In the data rows, the value 128 means zero.
Here are some points:
[138 129 118  77 120 102  89 135 128 124 154 140 135 172  96 127 147 115
 136 133 152 120 155 123 145  95 116 137 128  93 109  90 169 137  88 187
 123]
[175 120 123 150 150 146 127 196 140 134 121 151  99  97 164  81 138 131
 125 119 128 109 102 147 108 105 127 148  95  96 156 160 158 173  88 145
 128]
[153 159 140 116 108 132 125 111 116 121  95 129 125 151 157 114 118 107
 129 134 137 120 144 131 102 148 119 134 128 102 130 130 122 137 174 139
 129]
[ 87  76 110 160 104 123 153 106  94 115 137 149 108 105  96 146 134  75
 132 163  91 112  64 206 120 116 152 110 106 152 119 111 125 138 173 159
 109]
[117 128 116 129 153 140 127 132  95 139 165 110 127 122  90 134 140  81
 146 128 114 118 113 119 144 138 126 113 120 174 133  91 147 103 113 135
 107]
[119 130 137 142 144 166 140 131 155 124 126 147 129 131 129 117 106 134
  91 137  94 102 108 151 137 131 164 123 117 157 131 117 142 159 141 150
 112]
[135 128  61 158 151 120 156 150 107 133 134 153  97 145  88 129 155 159
 130 118  90 157 133  93 172 132 102 106 132  92 101 115  94 171 179 152
 161]
[174 113 124 143 101 102  87 140 128  51 172 176 151 202 153 140 147 114
  97 107 162 142 109 157 131 115 127 105 142 178 114  76 131 132 123 139
 154]
[109  99 133 136 154 130 128 165 173 137 117 143 111 175 148 123  86 151
 104 125  88 147 130  88 151 168 108 138 123 127 163 143 149 142 136  87
 135]
[ 95 123 139 144 149  91 106 185 136 168  93 126 114 136 160 151 136 100
 118 133 140 136 117 100 147 100 124 129 114 173 114 126 157 144 146  87
 116]
[120 138 108 156 176 155 129 101 113 168 138 143 150 151 117 138 138 104
 130 143 138 137 127  82 134 111 138 116 147 102 159 166 124 136 159 145
 135]
[139 144 127 141 119 115 150 106 141 138 102 120 114 149 183 151 122  80
 138 135 100 134 154 140 150 168 125 137 136 112  61 111 141 143 180  83
 121]
[103 148 135 154 144 143 109 103 137 127 164 132 158 132 125 126 143 179
 150 124 118  97 142 136 104 169 148 148 132 150 105 140 147 155 142 158
 185]
[126 121 124 145 119 141 152 144 136 135 156 116 107 111  91 139 135 147
 122 131 116 119 123 154 137 157 166 129  99 135 125  89  99 108 100 140
 134]
[123 127 147 180 151 145  78 146 123 121 107 153 163 109 115 145 142  48
 100 137 164 122  96 149 141 159 142 138 128 181 123  84 153 100  96 152
 147]
[156 147 125 100 124 113 129 171 150 142 149  16 123 148 130 103 102 164
 175 135 129 101 139 116 119  80  97 137 115  69 170 146 134 116  91 139
  83]
[159 150 119 129 123 131 111 148 140 124 165 122 125 124 125 162 121 178
 134 104 156 149 131  71 130 137 106 140 111  95 102 152 124  97  64 137
 122]
[132 155 129 131 128 132 144 134 125 135 149 128 140 113  89 138 181 171
 128 137 118 118 102 122 129 171 156 111 145 133 137 151 139 146 102 125
 157]
[139 138 150 160 134 124 125 137 136 121  81 118 139 120 148 160 134 143
 148 131 109 148  94 142 117 149 133 148 168 159 130 145 134 145 133 110
 162]
[103 141 132 119 165 147 125 141 134 111 154 100 130 137 130 159 112 124
 177 146 134  94 136 132 100 122 116 158  89 108 119 142 124 143 133 158
 144]
[150 135  95 195 124 138 157 144 152 126 158  94 139 112 135 163 142 141
 133 115 114 120 117 149 140 136 139 125  83 114 127  78 120 139 136 161
 153]
[134 122 124 127 117 121 117 152 123 146 142 131 119 128 135  99 134 127
 156 159 160 103 126 139 102 108 102 116 100  59 115 113 113 165 145 154
  80]
[120 108 111 148 140 116 137 152 147 106 158 133 118 103 121 116 161 110
 148 120 130 117  87 135 162  78 127 185 110 170 127  87  95 149 123 128
 107]
[ 93 119 136 136 117 121 134 120 110 119 133 160 112 176 122 103 148 147
 133  89 123 137 138 118 128 104 138 146 148 147 168 107 131 137 134 121
 116]
[134 137 127 160 159 150 135 175 144 117 134  95 151 144 134 129 108 104
 109 143 125 106 104 118 146 147 133 150 121 153 122 106 119 109 124 179
 169]
[ 99 117 155 102  98  70 124 119 108 108 184 112 130 144 134 170 109 113
 164 169 120 130 133 147 120 122 128 135 152 158  72 140 150 104 150  93
 109]
[137 148 114 123 103 148 121 128 125 112 102 123 143 181 119 111 144 138
  98 130  87  95 161 134 109 147 125  99 116 104 153 108 131 123 129 185
 131]
[ 99 128 145 110  98 106 128 110 113 117  84 113 133 109 117 102 100 110
 109 137  98 128 156 135 138 136 129 122  98 167 126 138 144 106  86 100
  82]
[156 136  98 200 143 138 148 153 162 119 166 122 117 138 172 160 144 134
 144 121  91 101 117 124 148 124 145 125 110  83 132  92 122 146 152 162
 154]
[119  91 163 141 149 107 139 121 178 138 145 140 111 155 121  99  96 157
 119  80 136 108 107 147 109 107  89 144  92 124 134 137  90 139 117 167
  96]
[122 127 151 180 118 168 142 122 172 103 140 146 143 132 134 128 181 153
 134 110 133 114 154 120 143 148 136 155 130 137 111  72 118 142 154 151
 161]
[124 100 136  83 111 140 117 120  80  93 117 164 101 121 129  99 133 161
 124  95 122 147 145 150 117 170 136 111 143 234 149 120 114 137 147 100
  96]
[119 126  91 142 122 150 104 135 133 105 111 163 117 150 130 120 132 125
 135  99 110 147 139 131 147 124 116 128 116 105 122 107 103 134 131 119
 131]
[147  87 143 120 135 131 129 147 138 105 172 133 151 170  87 141 163 136
 123 118 126 125 150 136 126 131 154  95 120  93 112 104 142 130 147 167
 159]
[135 175 160 141 103 115 126 132 156 164  57  95 170 114 112 144 151 150
 156 145 141 146 168 108 147 126 134 140 144 151  92 113 127 112 113 125
 142]
[135 152 146 127  96 157 139 100 178 137 139 126 111 154 119 133 135 183
 102 133  98 103 134 132 111 163 122 137  90 101 108 102  96 104 105 166
 126]
[112 112 112 139 136 146 124 122  72 152  80 171 146 100 116 126 182 111
  78  81 114 138  85 133 119 172 132 162  98 128 142 171 161 145 101  87
 155]
[125 134 141 144 100  95 134 180 156 152 143 122 107 126 132 152 109 141
 127 144 110 104 110 163 116 136 158 141 137 157 155 173 128 155 146 139
 171]
[121 127 110 172 119 119 109 184 166 156 136 107  90 141 148  98 121 121
 139 147 148 123 111  89 122  74 129 120 127  94 175 139 102 113 164 166
 109]
[109 126 177 121 105 130 121 124 119 126 105 131 157 131 129 119 126 123
  99 131 135 113 109  99 122 140 117 123 133 137  79 134 161 131 115 126
  86]
12 more points follow, each with its number after it:
[139 100 104 141 125 136 122  99 206 109 137 137 115 159 118 114 143 112
 129 102 112 138 152 124 153 130 118 121 128 118 134 115 120 139 141 115
 139] 0
[128  93 158 123 149 153 148 117 145 123 138 120 137 134 140 161  93 107
 116 128 125 139 105  81 136 143 144 111  86 118 119 129 164 115 130 115
 144] 1
[152 173  90 119  87 141 178 121 145 131  82 124 127 111 108 198 103 138
  69 177  92 119 133 174 155 170 128 118 130 153  84 121 158  19  88 166
 174] 2
[113 125 156 138 152 124 103 149 139 168 130 146 154  88 143  80 118 120
 143 112 178 124 146 107 127 126 138 139 131 155 142 147 136 131 118 110
 113] 3
[132 132 112 105 108  99 135 130 108  82 114 121 106 145  88 139 106  80
 107 152  88 136 142 160 160 117 127 110 124 106 116 136 163 111 121 121
 120] 4
[142 132 111  82 111  90 122 150 132 114 131 110 139 144 168 126  94 106
 134 151  96 164 129 113 167 134 102 108 139 139 120 136 187 121 162 101
 138] 5
[148  20 112 141 127 130 133 123  97 107 150 111 131  96  95 166  87  43
 147 105 170  92 116 150 104  94 123 114 175  89 148 154 101  69 109 131
 126] 6
[144 148 144 106 143 139 110 103 113 122 106 150 132 133 143 130 122 127
 168 140 151 149 137 148  93 158 119 129 108 116 108 113 129 144 165 140
 135] 7
[114 114 105 141 117 108 127 108  86 114 129 141 139 147 130 133 158 135
 136 105 151 122 112 124 129 103 108  96 171 164 147 134 141 140 156 116
 103] 8
[126 108 103 128 151 143 123 124 137 140 180 120 110 169 127  97 121 109
 132 128 140 130 110 116 106 108 145 113 129  79 134 175 124 160 104 112
 111] 9
[ 96 136 123 130 171 138  49 176 101 132 155 105 125 132  87  76  95 126
 153 107 153 126 142 120 124 144 119 157 109 113 139  69 111 155 147 186
 154] 10
[114 147  63  93 103  84 136 117  98  92 115 129  85 133  99 148 103  76
 111 170  99 159 154 182 171 129 119 105 114 108 101 147 196  93 135 120
 115] 11
Which of these numbered points is nearest to each point below by angle, seen from the average point of the first points? Its number follows each.
[116 152  61 157 115  99 131 169 206 134 173 103  89 142 149 129 128 191
 152 139 130 146 176  91 163 115 166  96 129 104 137 115  81 147 201 111
 158] > 0
[131 129 105 136 127 150 131 111  95 111  89 166 113 122 139 123 145 120
 110 122 110 133 137 135 129 135 108 121 159 140 151 131  88 142 122 120
 131] > 8
[126  95 144  77 150 104 134 169  89 104 136 116 115 106 173 121 119 104
 119 116 117 119  78 170 128 124  84 114 138 146 134 148 175 147 149 100
 125] > 5
[121 145 129 131 131 117 122 104 127 100 137 130 115 135 125 124 126 141
 120 129  97 120 115 141 133 105 125 132 126 134 149 129 127 136  96 151
 153] > 4
[153 103 173 136  89 157 150 134 143 147  83 156 154 140 170 122 140 150
  93 134 141 105 106 151 103 170 125 141 123 109  98 133 100 147 156 108
 122] > 7
[147 123  97 136 126 143 131 168 150  91 134 106 110  77 146 144 123 108
 137 113 126 138 126 108 149 148 135 104 130 159 138 103 126 127 150  99
 141] > 5
[134 139 152 113 114 134 130 104  83 117 141 141 137 133  85 147 153 100
 134 138 107 144 147 145 123 126 109 153 124  94  97 140 166 116 122 103
 112] > 4
[136 103 110 187 115 132 111 120 129 131 144 158 146 151 128 105 142 147
 131 108 135 136 152 120 133 114 131 107 150 157 156 108 139 144 128 120
 109] > 8
[126 114 108 133 111 137 138 122 125 137 140 156 129 154 115  90 128 146
 153 125 147 107 125 141 100  90 150 158 127  80 167 162 129 136   0 182
 148] > 9
[ 97 167 121 145 167 116  80 159 131 113 138 106 151 118  99 138 122 147
 144 106 146 129 101 120 176 130 108 144 155 128 145 132 143 153 167 158
 177] > 10
[143 121 128 145 125 116 117 127 119 110 117 117 106 101 107 138 130 110
 160 140 157 115 114 140  96 118 137  70 133 113 151 155 129 122 115 142
 143] > 6
[137 143 105  98 133 132 106 102 101 100 110 108 113 116 119  99 141 154
 127 103 121 123 105  99 105 155 120  51 152 133 145 124 124 160 162 105
 102] > 8
[135 136 148  92 120  92 165  78 107 137  55 125 134 155 155 111  99  73
 112 199 119 123 149 139 125 108  88 116 158  84 100 173 158 109 155  87
  80] > 4
[153 118  80 121 133 177 118 104 119 153  98 161 105 134  97 106 150 129
 115 105 109 156 112 146 126 146 127 123 134 133 140 130 113 137 110 105
 141] > 0
[134  96 122 165 163 128 107 106 123 100  81 118 120 137 132 132  95  74
 147 101 152 128  98 122 127 118 125 135 130 156 194 134 111 104 120 133
 107] > 6
[125 125 143 141 143 109 118 129 127  92 188 105 111 170  97 113 105 137
 171 112 129 107 133 153 103 101  95 152  90  99 100 107  87 138 144 165
 112] > 10
[ 99 127 142 152 139  90 162 130 200 122 176 133 132 143 151 148 142 154
 174 157 147 109 120 131 136  72 163 118 138 130 111  97  97 138 131 130
 148] > 0
[107 118 101 111 131 133 139 104 119 145 103 114 128 129 112 124 115 155
 139 135 110 116 126 105 126 118 130 161 138  56 154 169 125 112 110  96
 110] > 9
[151 138 135 130 185 125 109 123 112 143 126 137 149 105 172 124 159 143
 149 105 151 130 202  74 151 113 127 209 160 107 149 160 148 169 153 100
 151] > 3
[144 134 119 153 132 118 168 110 112 139  97 151 125 137 155 142 141 166
 127 116 125 133 136 126 169 110 106 137 144 111 131 113 103 136 121 105
 109] > 8
[118 143 131  83 103 127 134  85  93  97 112 112 141 110 137 128 119 100
 132 165  98 117 144 133 147 110  90 119 134 105 103 130 156  97 143 102
 122] > 4
[122 150 146 155 157 118 110 133  68 160 104  95 162  87 106 122 157 135
 145 128 197 133 108  71 141 127 137 130 132 171 142  98  86 101  78 138
 118] > 3
[126 124 129 129 118 183  88 124 113 142 138 120 111 133  74 140 129 140
 137 144 134 113 127 137 108 100 156 132 118  82 175 168 111 175  98 191
 163] > 9
[ 91 153 149 146 140 151 112 128 109 172 145 142 144  91  98 114 157 103
 121 130 136 124 147 138 143  99 160 136 125 156 126 103 126 142 105 127
 126] > 3
[141 119  92 135 135 156 116 127 124 110 134 138  94 104 122 116 135 133
 120 102 113 124 118 119 113 132 129 112 125 114 140 138 116 163 134 148
 153] > 9
[100 123 134 110  86 118 149  77 124 119 157  96 139 134 168 144 102 135
 162 160 141 149 150 119 115 108 134 132 138 128 109 119 141 104 113 109
 105] > 5
[119  93 147  90  86 122  98 103  85  84 112 169 120 135 110  93 123 149
 137  92  97 142 108 158 109 139 130 127 149 184 136 121  98 120  79  91
 136] > 8
[108  96 133 103  98 133 100 121  82 102 138 169 116 143 141  88  78 152
  74  96 118 144 124 160  99 161 151 106 131 186 152 117 102 125 116 106
 128] > 8
[ 79 151 151  91 117  67 148  82  86 163 146  82 127 105 116 159 100 136
 116 196  81 150 162 157 128   5 120 128 143 167 148 129 135 111 105 126
 119] > 4
[131 134 120 160 105 109 150 133 137 135 127 139  80 123 121 182 129 157
 139 132 100 150  96 158 130 185 128 131 153 164 116 187 125 118 136 124
 172] > 2
[139 127 160 131 130 159 153 144 168 141 122  99 122 121 146 157 113 101
  88 137 142 137 120  86 125 143 118 123 111 117 115 135 146 110 129 119
 136] > 1
[147 119 142 148 148 113 115 118 132 123 142 159 145 116 132 132 100 165
 142 114 144 152 158 126 158 115  92 170 130 148 152 151 119 140 114 129
 180] > 3
[103 145 143 110  95 161 143 119 138 140  92 158 123  89 132 137 107  60
  95 143 114 137 137 191 137 144 159 131 120 168 110  91 132 112  80 121
  98] > 2
[136 138 128 144 118 128 147 149 142 135 151 116 172 104  96 145 147 150
 134 115 138 147 134 142 131 128 146 131 145 162 156 120 124 101 135 130
 175] > 2
[151 148 150 106 138 141  90 125  81 144 142  94 136 105 125  93 164 202
 168 124 176  88  96 137  49 163  84 119 126  53 118 188  94 174 158 155
 132] > 7
[135 141 140 119 154 129 109 109 107 115 114 127 121 145  98 143 125  90
  95 108 121 139 112 110 161 149 131 130  87 169 114  82 165 127  97  75
  74] > 4
